One turning vector, and how many steps it has turned:
The counts run from 0 to 232.
[ 93  84 132 176 165  99  96 141 128 128 130 110 100 146 110 132 143 126
 131 109 120 138  64  78 183 129 129  88 186  89 112  91  65  99 148 141
 144 123 106 137 137 114 117 125  92  87 161 134 152 136 157 167 131 106
 124 121 104 139 113 105 146 127 204 130 122 130 128 138 137 122  88 118]  30
[111 124 163 150 113  98  70 124 114 100 147 138  95 161 173 112 152 131
 166 170  82 118 120 148 138 138 162 116 116  96 120 133  72 121 148 131
 159 127 133 146 125  68 119 156 103  94 147 186 116 121 132 153 119 124
 127 189 111 149 117 116 151 139 184 123 128 138 159 141 103 117  77 105]  5
[ 94 140 133 159 102 148  80 125 143 114 154 111 102 164 165 139 183 114
 174 156 121 111 103 151 132 144 168 118 112  73 122 114  95 117 122 147
 132 112  97 122 101  65 138 161  76  95 115 140 124 116 179 163 109 117
  90 160 125 144 158 102 140 176 155 113 164 128 138 152 117 135 112 131]  194
[133 108  95 154 129 134 101 140 137 123 150 102 109 154 125 151 164 120
 168 173  90 112  96 161 132 126 137 107  90  90 141 141  90 155  65 132
 184 111  86 161 155 120 101 147 140 136 114 153 159 111 122 149 109  77
 114 179 113 180 150  97 149 134 169 116 131 136 160 166  91 117 101 115]  141
[109  95 152 150 103  95 118 157 140 110 129  91 109 151 143 146 156  82
 166 170 137 119 112 142 173 154 137 109 119  76 117 148  93 139 142 122
 169  84 108 120 150  99 105 128  98  78 148 107 123  96 110 114  70  87
 100 152 126 139 138 132 145 145 149 144 173 112 199 137 124 138 104 132]  221
[108 121 164 146 133 107  63 129 116 156 145  88 118 155 150 162 158 154
 142 180 114 105  98  81 157 117 129  99 137  74  88 128  94 155 106 100
 142  88 162 105 168  90  87 139 138  95 133 150 147 114 103 105 112 119
 134 177 116 149 109 130 121 141 140 156 129 123 133 147 134 117  82 125]  228
[ 64 127 119 168 122 135  78 159 175 123 128 129 163 157 105 152 106 103
 156 122 127 108  56 139 157 164 134  90 144  92  97  87  81 134 163 122
 132 136 143 122 108 150 113 101 132 101  97 140  93 115 134 158 111 119
  99 143 121 130 146  87 178 174 145 129 133 141 138 146 143 125  74  87]  120
[126 110  97 170 144 164  83 123 136 121 154  76 106 138 155 168 168 111
 159 159 119 102  97 136 147 102 156 108 154  91 145 107  97 145  71 132
 183  69  96 132 123  79 111 148 116 124 133 138 170 108 131 135 122  90
 106 150 136 164 136  97 131 134 186 117 127 126 143 176  96 112  86 129]  190
[ 72 104 124 171 115 122 108 155 179 112 156 135 130 161 148 133 175  96
 170 144 119 120  92 134 170 129 183 100 147  97  99 114  75 114 131 161
 147 150  97  95 113  68 101 165 100 110 129 176 134 119 141 152 121  86
 106 135 110 116 120 101 155 130 148 139 124 149 149 158 127  94 110 114]  164
[104  80 141 145 117  96 109 153 125 127 132  76  79 150 122 133 164 102
 159 159 135 106  98 124 176 142 107 106 138  64 125 135  93 131 128 123
 170  81  98 115 130 103 110 132 105  85 126 113 154 102 120 119  79  73
  90 136 112 131 141  93 116 130 169 132 178  93 170 131 121 133 107 131]  220
[115 122 150 193 172 142  70 142 136 105 160 125 134 129 152 174 127 149
 162 132 100 127  78  90 133 131 155 152 133  92  91 115  62 138 147  80
 138  98 118 125 119  94 122 133 115 118 141 169 127 107 120 128 119 126
 139 163 139 116 180 120 147 162 163 101 113 139 132 218 158 119  84 104]  10
[ 67 133 114 140 143 132  95 158 180 150 134 119 144 111 128 145 167  90
 140 119 146  83 120 124 149 161 152  98 126 103 112 123  89 158 101 119
 118 113  77 110 166  51 119 141 119 131 124 152 117 121 118 157 105  96
 140 145 148 140 162 108 170 145 135 138 166 166 156 177 125  82  69 118]  66
[ 78  95  94 160 138 118 102 153 149 132 136  90 110 138  99 159 119 107
 156 126 114  93  60 109 151 168  96 111 145  73  99 108  95 137 156 105
 146 136  88 124 142 143 147 103 132  89 131 113 149 100 123 145  83  76
  95 142 101 120 163  85 159 158 176 109 108 115 139 150 142 134 107 124]  170
[118 116 160 191 171 142 101 164 140 113 136 129 103 127 141 130 169 147
 128  92 107 140  89  98 124 137 143 129 139  81 122 119  69 126 169 103
 118  99  83 143 139 108 126 180  83 106 145 119 140 137 135 168 110 145
  98 161 123 123 180 100 142 175 158 121 149  98 150 163 129 111 104 108]  60
[110 127 139 183 160 137 103 169 138 139 165 132 102 139 121 104 190 132
 144 123 100 115 108 120 136 134 160 128 124  91 118 109  90 152 159 141
 133  83  73 146 155  84 142 203  98  71 125 111 157 171 133 150 118 119
  77 153 120 141 166 117 154 158 150 117 142  87 164 178 132 115 105 123]  61
[134 118 175 181 136 118  96 169 143 120 123 125 138 140 163 146 164 105
 134 146 124 121  73  61 165 129 159 125 152  97 139 173  93 140 146 135
 141 115 153  96 141 121  66 150 150 140 127 142 138 125 126 139 104 110
 104 167  98 132 114 135 164 139 142 127 111 109 174 161 147 100 106  90]  135
[104 124 152 144  99  85  95 153 106 134 166 107 115 138 142 127 171  68
 175 127 111  81 123 112 145 171 155 119 143  66 123 129 113 161 162 119
 169 100 140 135 167 100 122 140 122  99 130 148 110 115  84 103  97 128
 138 173 101 151 118 131 149 154 129 106  98 124 177 137 144 138 103 129]  130
[ 73 135  95 127 140 159 108 161 135 122 131  73 112 145 110 124 198 138
 145 136 144  81 121 131 149 145 150 111 139  52 112 127  83 129  88 107
 135 115  56 133 142 110 124 170 114  98 141 124 174 133 123 144 104  81
 103 163 123 152 166  97 136 148 152 130 160 123 155 153 112 117  99 134]  19
[105  95 142 128 150 125  77 129 156  86  99 100 105 144 171 151 144 124
 142 148 127 133 100 133 150 114 138 108 110 101 150 163  63 108 135 109
 164  98 122 110 129 101 100 110  92 117 126 162 123 120 162 179  93 115
 134 168 133 117 169 101 145 132 207  94 165 131 168 155 106  90  98  91]  97
[ 87 122  94 145 132 148  97 165 137 100 109  83 116 134 122 132 164 127
 133 103 156  88 106 106 127 174 124 106 126  79 114 131  64 120 119  96
 114 130  73 146 134 110 113 141 106 132 157 106 151 123 118 158 118  97
 108 162 138 123 179 105 164 151 164 112 153 140 172 149 106  99  85 106]  18
[129 104 164 189 155 124  82 134 131 138 176  99  96 158 133 160 150 147
 127 135 124 139  99 122 124 138 160 131 114  79  91 113  65 134 138 121
 177  91 128 120 142  62 107 148  98  96 161 150 156 128 120 106 113 129
 143 152 123 144 158 137 142 154 132 108 157 131 143 185 144 112 111 124]  58
[ 95 143 122 151 111 162  76 165 155 100 137 104 133 176 131 148 163 128
 166 136 133 111 103 138 130 161 159 127 141  47 134 123  95 109 133  87
 140 107 113 151 119 146 140 130 115  97 134  99 123 130 154 152 129 133
  91 179 114 152 191 108 153 196 154  84 145 125 140 183 126 142 109 135]  196
[ 56 127 136 152 135 139 124 174 175  89 139 139 155 131 155 156 175  95
 166 128 137 118 102 101 165 159 172 103 132  93 124 165  70 122 123 108
 139 121  72 110 160 144 112 146 108 107 109 148 123 142 152 163 113  92
 113 132 109 123 137  97 171 139 142 129 119 130 151 170 131 107 115  97]  116
[110 118 126 134 150 102  85 127 135 124 132  68  85 165 129 134 170 117
 148 186 131 116 133 103 172 105 141  95 125  93 122 124 103 122 115 150
 187 100 126 136 154 100 116 101 150 107 143 143 138 127 135 132  91  71
 135 165 104 154  87 132 136 141 182 126 121 143 175 151 112  90  89 114]  1
[132 114 115 185 169 132  64 135 126 125 127 121 141 131 144 155 120 111
 132 138 111 108  79 117 123 127 150 113 134 117 143 133  78 148 110 103
 131 102 110 152 135  87  99 123 142 145 121 150 136 109 152 175 140 107
 110 176 133 151 158 113 178 155 195  92 112 135 158 178 113 103  65 100]  188
[ 77 105 103 130 153 146 109 169 147 115 130 119  98 152 134 149 186 107
 156 100 111 100 104 135 147 158 145  93 110  65  93 116  49 135 115 118
 107 148  79 124 166  93 109 179 110 124 122 153 137 120 113 137 116 104
 145 125 109 147 138  76 137 132 146 154 123 147 149 166 108  97 115 129]  114
[102 166 145 162 104 142  53 134 154 138 162  73 105 176 128 154 147 127
 170 122 145 115 109 168 129 137 172 128 141  93 101 110 106 133 135 119
 160 105 150 133 117 100 107 125 121  99 119 141 121 127 131 126 128 141
 154 179 137 179 168 127 130 193 127  99 162 146 154 167 135 131  67 124]  149
[ 81 133 149 128  86  98  68 148 110 149 134 105 126 138 151 136 146 112
 168 180 124  56 126 121 147 171 159 107 120  74 132 156 122 137 122  89
 113 120 124 108 178  92 116 121 131 101 129 128 115 124 118 160 111 110
 123 192 106 141 136 142 176 159 156 103 142 141 154 136 135 132  66 116]  225
[ 88 105 133 156 143  90 112 137 156 116 160  80 118 130 115 159 135  75
 166 173 144 103 108 114 173 163 147 116 132 107 108 144 114 137 128 128
 189  96 108 123 154 130 141 106 131  72 129 130 122 107 114 125  68  73
 136 151 109 124 127 136 154 153 172 130 146 122 170 153 158 141 104 125]  172
[139 134 161 170 128  89  98 144 118 137 176 110 119 155 145 122 174 151
 156 189  86 130 103  89 148 120 171 114 109  83 113 149  95 153 107 127
 151 109  99 131 186 100 106 170 124 100 126 145 140 131 132 146  92 108
  96 176  87 141 121 139 160 149 160 142 122 110 141 146 125 112 108 111]  183
[114 121 156 162 146 136  82 141 113  67  86 100 103 171 171 130 175 140
 140 145 105 144 117  96 169 112 133 106 131  81 131 127  51 100 141 110
 164 120 144 148 114 134  91 130 120  99 142 151 116 121 136 141 111 114
 136 182 114 134  98 116 102 144 191 143 108 118 170 131 107 115  97  99]  3
[105 129 103 167 130 142 100 171 148 115 123 110 112 142 111 127 147 108
 135 109 134  88 102 155 122 171 149 125 108  91 117 120  70 136 133 119
 132 129  72 128 117  78 114 125 109 119 151 130 137 112 116 147 102 112
 132 170 163 131 176 139 168 175 152 128 182 146 179 160 115  97  79 112]  17
[108 110 119 172 124 121  98 164 128 138 143 134 125 104 156 160 160  88
 145 130 138  76  83  72 157 177 125 125 153  59 127 134 119 135 135  87
 120  99 119 137 135  98 117 114 106 151 143 122 120  95 122 141 116 101
 100 153 105 148 144 112 150 154 150 104  75 110 151 152 129 123 100 132]  37
[ 85 153 133 147 109 159  57 127 129 104 147  78 109 173 146 148 176 118
 168 140 135 103 103 158 140 135 167 125 140  73 116 106 109 133 133 134
 162  72 143 131  92 111 119 143 123  71  95 128 131 135 123 122 144 131
 108 190 110 166 156  90 119 168 133  95 157 109 133 126 127 152  81 114]  148
[132  96  98 154 127 143  84 147 122 122 118 115 115 170 133 139 166 126
 145 134  90  90  75 123 125 132 113 109 105  89 149 126  73 160 115 125
 149 119  82 157 138 125 105 143 151 127 111 141 160 118 123 170 118  89
  70 176 108 165 162  73 166 141 172 111 121 120 167 141  87 103  96 114]  140
[ 50 128 138 143 117 139  85 163 154  85  77 127 146 158 133 144 155 136
 156 119 128 121  82 141 152 157 143  74 145  72 116 108  47 132 149 102
 124 154 135 111 114 138  86 135 108  84 125 140  94 138 151 159 116 151
 106 142 139 119 140 108 153 160 150 159 153 134 127 139 134 126  91 100]  71
[119 101 142 169 138 110  83 140 107 115 128  95 110 165 148 132 148 150
 115 129 109 109  78  55 137 146 127 111 127  69 103 157  50 128 154  89
 104 133 129 118 160 114  74 137 104 109 158 147 133 100 132 131 108 118
 125 177  96 118 142 130 136 143 159 127 106 129 148 139 130 100 102 116]  181
[140 128 147 178 150 129  72 138 122 134 205 112 132 149 138 184 148 132
 170 152  82 109 112 123 130 141 182 129 121  90  99 117  90 119 127 100
 176 112 130 144 144 100 136 156 120 109 146 180 134 107  95 111 126 120
 136 179 120 148 153 129 146 159 129 106 116 138 147 209 164 113  85 109]  9
[ 79 123 146 115 109 102  91 141 101 132 128 102 109 136 149 115 160 127
 173 167 117  74 117 141 140 174 125 107 119  64 121 124  98 154 155 103
 112 109 114 131 168  82 111 143 111  88 125 119 135 113 100 137  95 102
 100 185  98 131 133 117 157 157 154 136 154 113 150 104 128 127  77 134]  224
[129 127 139 181 138 137  78 125 109 146 145 138 133 153 143 143 137 120
 170 153  76 109  88 123 124 107 139 111 123  94 127  95  60 183 109 125
 141  90 122 170 157  97 108 165 149 107 105 145 122  99 117 134 125 117
 110 182 132 157 116 102 149 163 157 162 104 115 160 161 114 148  74 126]  186
[ 90 105 134 175 106  98  99 141 103 144 172 139 112 129 133 137 140  77
 174 129 104  92  86 130 143 188 152 109 125  71 110 106 100 159 152 113
 150 119  98 149 156  51 136 136  88  95 136 141 115  88 102 125 117 116
 124 143 130 155 118 111 162 155 163 146  99 112 170 156 131 130  91 150]  35
[128 115 152 178 150 154  69 147  97 139 177  83  92 149 126 157 179 161
 138 124 112 129 110 108 147 131 150 127 160  59 103 105  86 113 137 110
 174  93 126 138 108  90 104 161  99  99 148 145 169 150 120 118 141 117
 142 164 125 169 165 120 128 137 152 108 139 123 132 177 121 117 104 113]  57
[ 56 136 123 154 131 147  81 161 122 128 111  92 162 163 102 149 147 123
 151 136 141  98 102 126 167 144 151  76 197  85  98  96  84 127 123 108
 155 131 142 143 137 156  97 130 136  92 140 119 145 175 123 145 144 119
 102 162 103 157 117 110 165 163 139 110 115 130 114 123 152 151  60 104]  26
